(in the rows, 128 means zero)
A state moves one step at a time under one of 8 hidden systems, and each row is a state written as 20 numbers. Each run below is a few steps of one system.
H, path 1 (9 x 20):
[[137 134 171 141 117  82 104 130 131 159 103 109 102  78 197 127 127 148
   96 143]
 [132 180 133 102 131 123  95 103 183 105 135 119 173 122 148 140 165 121
  192 113]
 [108 137 125 124 142 192 127 161 143  97 177  66  72 119 128 134 101 120
  149 119]
 [151 109 137 121  99  80 129 132 126 125 126 111  86  82 208 134 104 138
  102 154]
 [137 160 143  93 121 108  90  57 164  99 127 130 161 119 155 101 130 118
  189 117]
 [ 92 148 144 108 124 187 116 148 162 109 192 116  74 120 108 119 100  99
  140 120]
 [154  97 109 134  87 100 156 131 140 120 151 147  79 103 194 151  98 134
  117 183]
 [140 130 147 128 128 115 100  29 138 109 120 139 145 129 150  87 110 133
  183 146]
 [ 74 153 171 130 121 178  99 126 165 144 180 153  84 121  98 111 127 103
  129 137]]
G, path 2 (9 x 20):
[[201  94 141 165 164 124 140 133  62 129 131 135 103 110 108 114  84 135
  143  96]
 [ 72 105 188  98 110 119 118 135 157 145 129 177 158 138 124  80 106 153
   98 158]
 [121 161  56 114  97 111 122  61 146 117 112 134 123 168 107 146 155  82
  133 122]
 [190 103 138 177 160 159 159 142  57 146 132 154 107 117 103 133 115 128
  140 113]
 [ 79 101 179 135 123 124 123 133 169 150 113 157 158 152 131  97 110 183
  106 177]
 [103 157  69 131 124 103  94  67 130 118 117 110 150 160  99 143 179  90
  135 117]
 [170 116 130 161 152 176 170 174  59 151 131 149 124 116 109 150 150 121
  131 110]
 [100 106 157 143 131 122 136 157 184 141  98 128 154 159 138 124 104 202
  113 173]
 [100 145  81 127 143  85  74  89 122 106 127  78 161 143  99 134 167 102
  135  98]]
Y, path 3, 9 rows:
[[101 154 158 148 144 147 102 134 164 138 155 158 196 134 118 143 191 139
  174 146]
 [109 169 108 163 150 164 122 156 171 138 106  65 125 153 121 174 166 151
  136 130]
 [139 135 152 152 163  96  94 184 110 140 125  74 143  82 154 155 163 147
  121 104]
 [ 96 167 179  84 139 118  78 145 179 118 142 113 169 106 138 108 147 130
  154  99]
 [113 178  98  94 123 136 115 165 193 111 125  69  91 134 123 152 120 112
  122  92]
 [156 113 133  97 135 103 126 181 111  99 144  70  99  78 174 131  94 131
  121  95]
 [116 136 176  60 114 105  95 100 152 104 134 120 118 100 157  68  78 118
  131 107]
 [129 152  95  79  87 121 135 113 164 110 140 134  59 136 116 124  85  75
  110 103]
 [173  88 111 107 109 132 169 135  93  91 158 132  82 104 164 124  71 118
  135 135]]
K, path 4 (9 x 20):
[[135 155 160 160 133 187 137  94 120 162  70  97 104 126 171 127 147 154
  139 154]
 [123 154 158 178 144  78  67 135 156 173 152 160 127 108 102 148 166 126
  127 121]
 [104 113 104 120 136 155 126 142 142  78 206 122 171 129 135 147 153 125
  186 154]
 [121 155 127 145 126 189 141 127 129 139  91  56  84 123 176 145 141 143
  124 147]
 [154 158 163 155 139  60  75 147 155 162 128 132 118  81 140 146 147 132
  124 106]
 [107 140 126  87 133 141 112 140 177  76 192 127 172 129 121 127 132 116
  190 116]
 [109 150 101 120 106 184 148 130 145 121 122  68  55 129 163 145 115 115
  112 143]
 [178 138 162 137 121  58 100 128 136 149 118 132  92  69 175 132 112 131
  119 113]
 [115 153 159  74 127 134 103 104 180  94 163 152 163 128 118  94 111 114
  184 106]]
T, path 5 (9 x 20):
[[ 96 141 121 183 143 106  94 177 161 166 136 106  99 132  99 171 157 142
   86 134]
 [133 111 114 128 150 126 123 176 102  95 182 106 183 101 151 162 178 125
  166 126]
 [124 149 163 109 160 181 139 159 135 131  71  61 153 141 140 113 124 173
  139 105]
 [136 153 121 131 129  84 107 200 170 144 133 100  85 108 119 165 120 125
   90  92]
 [146 111 120  72 142 109 120 161 115  67 179 107 170  97 146 123 123 112
  169  92]
 [121 149 144  64 125 172 149 126 136 114  66  70 114 145 144  89  84 138
  117  93]
 [166 143 112 106  99  69 130 153 154 138 126 148  65 105 129 144  92  97
   91  94]
 [147  99 128  71 122 108 126 101 110  75 167 157 163 119 130  86  91 107
  168 108]
 [101 133 125  86  99 164 150  69 126 128  74 112  93 164 128  82  83 117
  101 132]]
D, path 6 (9 x 20):
[[127 118 125 155 116  89 135  96 141 163  52 138 148 160 141 128 131 173
   92 164]
 [133 149 112 169 163 111  78  89  80 146 125 112 135 127  81 131 174  99
  137  88]
 [ 97  90 138 146 146 177 156 183  96 137 158 154 180 141 104 138 163 145
  128 156]
 [119 120 101 152 134  94 129 135 158 132  69  83 159 162 151 151 137 187
  110 157]
 [136 141 131 135 169  97  73 129  78 127 126  70 143  94 116 124 159 110
  133  70]
 [100 115 153  98 139 156 142 208 134 121 165 155 198 128 114 134 158 136
  138 125]
 [131 130  74 120 130  97 139 157 190  97  98  74 143 165 136 160 109 167
  128 128]
 [145 122 135  98 153  96  94 142  76 104 135  69 110  84 130 103 107 104
  119  64]
 [111 127 165  59 111 128 144 186 150 123 146 186 179 124 117 110 128 116
  124 109]]
T, path 7:
[[ 94  96 140 126 166 144 114 113 123  98 115  80 193 161 118  92 114 178
  153 138]
 [ 97 148 101 134 117 133 128 155 111 165  84  83  86 135 118 153 157 112
   54 113]
 [183 110 133 124 133 105 153 197 120 125 162 182 168 102 138 163 143 130
  149 116]
 [103 111 139 111 164 139 116 125 149  95 105  76 174 168 100  88  87 178
  149 113]
 [102 136  88 119 109 113 125 155 107 146 109  80  70 118 124 147 135  97
   54 109]
 [182 109 139  90 119 106 162 172 106 113 143 180 179  96 159 138 134 124
  150 113]
 [113 126 140 105 152 139 124 112 161 110  85 103 153 181  85  82  74 166
  137 101]
 [107 115  75 127 103  97 123 139 106 134 141 108  57 122 115 145 115  87
   62 121]
 [171  96 137  89 112 113 162 132  86 109 134 181 185 105 169 118 135 122
  151 137]]
W, path 8 (9 x 20):
[[117  88 155 123 128 137 132 146  96 132 144 124  63 115 113  88  55 126
   81 122]
 [114 128 145  79  74  77 131 113 147 145 111 196 155 116 167 118 143 113
   94 153]
 [153 145  92 124 118 165 152  53 134 111 113 155 124 176  94 117 111 106
  174 122]
 [109  81 142 175 133 152 140 155 112 149 167 153  73 134  94 120  85 140
   95 157]
 [106 102 130 134  95  66 112  95 131 146 119 172 168 120 168 130 160 142
  106 187]
 [143 159 111 161 143 163 117  50 102 138 105 138 136 157  90 122 159 104
  170 118]
 [112 112 140 193 151 169 134 190 131 157 175 145 100 133  86 158 136 146
  118 150]
 [112  99 115 151 128  69 106 123 138 119 128 110 181 122 176 153 163 169
  129 176]
 [141 165 130 146 162 149  93  75  80 138  94  82 133 127 110 116 164 109
  155  84]]
H, path 9:
[[103 118 116 150 166 196 146 131 119 121  95  70 141 181  93 115 112 170
  135 131]
 [124 130 135 167 133  81 100 153 101 181 103 110  88 102 124 146 148 125
   60 116]
 [159 145 134 108 140 120 134 150 119 121 114 144 218 118 148 151 188 132
  172 110]
 [103 142 119 113 160 183 136 155 142 107 102  49 125 167  93 115  99 151
  127  94]
 [137 119 110 131 122  60 108 169 103 145 127 101  87  89 144 151 129 111
   67 104]
 [156 135 130  66 126 116 137 117 111  95 111 135 210 116 161 118 155 119
  172 103]
 [ 96 148 125  81 139 169 127 140 156 105 117  80  99 161  82  99  79 119
  117  84]
 [146 100  95 119 103  58 130 162 112 126 160 144  89  94 139 152 112  98
   81 121]
 [145 110 125  73 116 126 149  78  99  88 116 154 196 134 154  93 124 121
  169 130]]
G, path 10, 9 rows:
[[166 147 157 121 100 158 183 163 140 172  77 161  92 119 167 142 116 140
  105 138]
 [147 126 123 157 148  72  88 110 196 104 147 125 136 143 116 131  91 167
  171 130]
 [ 76 112 129  98 135 160 102 108  66 102 179 111 136 113 107  92 144  81
  129 114]
 [138 148 136 113  81 156 176 137 128 169  77 158  87 121 175 146 138 119
   87 156]
 [184 137 125 171 154  83 104 107 179 118 125 132 135 139 121 142 102 168
  184 122]
 [ 68 108 151 116 152 164  93 126  93 108 191 114 141 120  88  86 131 104
  135 118]
 [103 141 111 106  73 151 166 124 124 159  90 141  94 129 173 149 156 108
   77 168]
 [208 146 121 174 154  94 123 107 153 126 104 128 137 127 140 155 122 160
  188 117]
 [ 79 111 175 127 165 161  91 155 119 117 186 119 148 123  81  91 119 131
  143 110]]
K, path 11, 9 rows:
[[ 77 107 112  85  97  86 107 118 159 109 143 119  89 138 117  97  76 114
   76 134]
 [165 121  93  70  88 105 156  82  87 100 114 149 118 115 164 114 110  85
  129 117]
 [162 140 181 110 125 171 156 114 123 153  94 180  99 134 106  83  77 124
  132 105]
 [ 92  91 124 148 106  94 112  92 143 141 146 182 108 158  88 101  89 128
   93 163]
 [133  91  93 123 111 130 145  56  55 105 135 153 151 132 143 113 142 102
  142 155]
 [144 134 177 153 133 191 159 115  87 181  81 172 132 135 121 109 143 140
  129 141]
 [107 105 128 200 144  97 107 126 146 164 138 178 146 162  77 141 142 158
  115 163]
 [108  90  89 156 151 141 123 105  73  99 158 105 182 138 122 137 171 129
  158 154]
 [121 143 154 150 145 191 151 160  93 170  80 103 149 124 149 145 183 149
  115 137]]
W, path 12, 9 rows:
[[ 56  93 166  81 123 160 123 122 120 113 136 120 143 143 119  62  90 140
  103 145]
 [120 148  79 110  74  97 142 102 137 155  85 145  84 142 137 149 138  91
   67 137]
 [206 110 132 142 133 136 161 111 102 122 141 201 136 127 117 127 104 122
  179 124]
 [ 59  92 161 135 137 154 118 122 143 133 140 141 151 166  89  82 103 162
  111 162]
 [102 129  68 149  91  82 114  94 119 149 119 132  99 134 133 160 165  94
   77 156]
 [194 121 140 166 146 156 155 108  75 141 128 177 149 115 133 139 150 127
  181 130]
 [ 76 118 161 163 163 152 108 151 162 146 128 124 162 170  76 112 126 180
  126 144]
 [100 123  61 152 118  71  91 120 119 123 151  93 118 120 132 172 173 102
  100 139]
 [177 134 150 141 151 170 148 128  61 136 112 123 154  95 161 137 168 128
  170 118]]
D, path 13, 9 rows:
[[124 152 127  87 139 100 107 139 121 124  64  48 137 120 145 114 125 134
   98  78]
 [146 145 149 103 146 102 109 196 127 133 168 158 150  95  93 139 141  98
  131  64]
 [124  97  91  88 122 125 161 155 169  72 156 137 171 167 112 131  91 149
  156 136]
 [123 128  99  82 120 109 129 124 119 111  80  59  85 136 129 104  76 122
   82  92]
 [159 132 155  90 116  86 124 153  99 147 135 188 124  89 114 112 118  84
   99  77]
 [139 120 100 102 116 134 159 111 164 102 136 193 165 183  80 119  98 124
  162 131]
 [114 107  79 134 124 135 142 104 105 119 103  89  66 166  94 113  75 122
   84 121]
 [147 102 152 125 109  87 133 119  62 167 107 183 121  97 137 106 127 107
   76 124]
 [138 142 120 133 129 131 137  85 140 140  99 196 184 179  77 121 148 130
  158 127]]
A, path 14 (9 x 20):
[[144 156 156 145 128 219 161 150 124 147 134 124  77 110 154 144 136 127
  150 140]
 [132 111 131 180 136  81 104 125 172 128 125  98 120 124 168 147 112 188
  135 172]
 [ 78 137 146 110 142 116  59  78 110 111 156 104 163 112 120  91 160 101
  148 112]
 [123 179 158 108 108 206 148 152 134 151 130 131  91 101 156 143 162  97
  135 125]
 [163 124 113 169 131  96 125 139 183 113 140  96  96 120 171 163  99 173
  152 157]
 [ 87 109 157 111 146  99  61  84 103 103 153  87 149 100 138  74 121 121
  136 118]
 [ 99 178 159  87  90 175 130 129 133 158 124 147 101  97 158 127 169  79
  111 128]
 [184 144 100 157 120 114 138 126 181 110 148 121  76 120 163 173  99 139
  169 142]
 [106  86 165 130 149 107  81  89 104 100 158  96 124 104 142  70  81 144
  139 134]]
A, path 15 (9 x 20):
[[159 127 105 115 143 142 151 111  67 116  60  70 161 129 161 129 151 139
  136 106]
 [146 165 168 124 152  97 101 176 161 164  84 121 130 123  92 126 118 144
  102  67]
 [102 113 103  81 122 117 135 195 161  85 191 140 171 131 118 146 130 119
  140 121]
 [140 111  85  82 118 151 166 118  72  94  88  68 124 129 164 119 115 119
  116 114]
 [167 143 153 126 129  68 113 147 125 168  76 135 104 107 119 122 109 128
   81  79]
 [123 119 126  75 110  96 130 155 171  96 180 191 165 133 103 120 107 110
  147 113]
 [118 103  80  86 105 175 177 109  88  93 121 103 101 153 135 110  92 102
  111 134]
 [172 112 128 165 121  76 135 123  90 176  81 149  88 118 126 132 113 130
   76 122]
 [137 120 145 113 122  92 119 114 158 123 148 213 179 147  89 106 116 126
  158 122]]
Y, path 16, 9 rows:
[[137  98 134 117 117  97 125  77  47 139  96 141 162 103 169 103 156 115
  111 139]
 [141 160 156 122 130 164 135 108 144 153 118 206 148 154  68 110 136 107
  156 102]
 [123 101  77 182 138 137 155 168 160 127 151 132 112 172  92 174 115 159
  121 164]
 [112  87 121 148 144 115 119 107  57 122 109  85 173 114 170 121 164 153
  122 159]
 [117 176 180 112 136 149 110 112 124 174  82 166 163 131  98 103 170 110
  127  94]
 [139 141  92 153 139 123 140 196 193 129 153 150 134 162  78 184 133 142
  137 121]
 [107  87 107 140 157 130 119 144 101  89 141  45 162 126 160 135 135 165
  141 150]
 [ 96 160 182  90 130 130  96 115 105 163  70 106 144 108 138  86 154 118
   92  93]
 [153 164 116  99 119  99 131 184 187 133 139 173 134 134  88 160 128 106
  129  81]]

Name the system that made each run.
path 17:
[[113 176  93  68 110 137 124 150 148 102 135  97 152 119 143 159 178  80
  142  91]
 [179 128 116 125 141 157 165 191 124 112 132  85  76 112 143 155  90 137
  133  98]]
 | G
path 18:
[[118 159  99 169 161 155 107 125 109 153 118 108 112 159  47 144 156 103
  122  83]
 [117  87 145 149 125 165 155 192 114 131 189 146 113  98 156 148 129 143
  126 177]]
 | T
path 19 (2 x 20):
[[102 118 121 109 108 164 163 104  96 141  52  94 133 152 166 113 135 147
   89 161]
 [166 164 155 174 148  92  97 136 122 188  92 143 113 108 108 147 159 128
  114  90]]
 | D
path 20 (2 x 20):
[[156  78 132 137 132  59 116 134 129 106 176 185 167 113 124 123 107 140
  152 138]
 [ 54 114 117  98 111 177 130  72 117 110 129 124 158 167 119  89 138 118
  128 165]]
 | H
path 21 (2 x 20):
[[149 157 147 130 119 137 107  70  66 160 115 154 105  94 133 114 163  73
  130 106]
 [147 140 180 110 133 169 160 185 178 139 134 186 156 140 112 124 110 157
  159 122]]
 | H
path 22, 2 rows:
[[129 114 158 189 152  88 110 146 152 175  94 151 150 147 104 136 129 185
  108 146]
 [ 77 130 106 118 143 136 106 122 140 106 164 138 202 163  80 130 173 117
  159 127]]
 | A
path 23 (2 x 20):
[[ 71 112 109 135 101 175 141 128 160 114 194 147 115 142 136 144 141 120
  139 194]
 [150 118 102 182 137 140 127  63  74 129 103  87 106 120 165 138 146 135
  143 161]]
 | A
path 24:
[[110 180 115  85  94 108 107  83 129 149  81 127 104 129 123 115 149  75
   91  93]
 [188 141 131 133 126 135 146 168 147 122 181 177  81 105 110 153  98 102
  158  99]]
 | A
path 25:
[[185 146 178  96 145 140 130 148 112 127 113 119  95  93 133  95  77 118
  143  62]
 [ 99 125 155  98 101 108 113 138 189 123 180 193 124 133 104 102  91 116
  130 135]]
 | D
path 26 (2 x 20):
[[ 94 100  91 149 103 144 159  84 109 143  88 136 139 173 139 130 143 148
   98 195]
 [171 119 116 202 146  96 121 100  89 172 101 168 114 140  84 140 137 127
  115 120]]
 | W
path 27, 2 rows:
[[ 81 120 169 178 135 118  93 141 178 155 160 158 151 131 126 136 151 167
  132 183]
 [ 89 142  98 138 135 170 110  81 126 101 153  93 161 144 134 138 183 116
  177 152]]
 | A
path 28 (2 x 20):
[[115 141 102  99  78  95 117  72 185 106 159 174 116 135 146 127 117  99
  145 160]
 [139 117 134 149 115 185 148  57  97 123 138 138  69 127 145 101  94 115
  152 163]]
 | W
path 29 (2 x 20):
[[ 97 170 138 136 123 181 115  53 126 148 100 136 142 151 123 113 176 110
  155 146]
 [142 156 138 206 157 175 121 153 156 158 149 121  78 129 102 167 139 145
  153 135]]
 | A
path 30, 2 rows:
[[ 96 139 168  86 116 128 108 123 193 108 168 173 175 130 129 103 124 132
  169 139]
 [106 150  66 134 100 172 142  86 147 111 144 102  65 155 128 149 124  95
  133 155]]
 | K
path 31 (2 x 20):
[[196 124 127 165 159  84 119 155  97 134 114  96 133  86 163 161 143 147
  144 107]
 [108 144 187  69 140 115 100 136 170 112 113 120 182 125 132  81 107 150
  146 100]]
 | A
path 32:
[[160 147 132 151 137 195 151  95 143 122 109  96  70 142 140 120  84 148
  168 135]
 [ 91  95 159 187 141  87  77 135 132 154 154 116 101 108 131 123 118 161
   93 165]]
 | A
path 33:
[[125 144 126  87  82 140 136 108 100 132 139 138  56  91 162 116 116  66
   95 122]
 [192 127 150  98 108 108 153 117 165 112 133 197 134 122 146 116  80 133
  170 122]]
 | H
path 34 (2 x 20):
[[174 169 156 139 114 132 122  55 153 147  83 141 104 120 173 117 121 134
  165 137]
 [124 152 168 159 143 152  94 119 177 135 182 153  79 125  88 114  96 123
  163 121]]
 | W
path 35:
[[ 88 100 119  93 127 139 143 105 125 103  85  95 196 169 150  98 130 168
  131 155]
 [116 175 107 133 126 127  97 106 122 157 100 103  69 137  79 127 134  82
   93  76]]
 | H
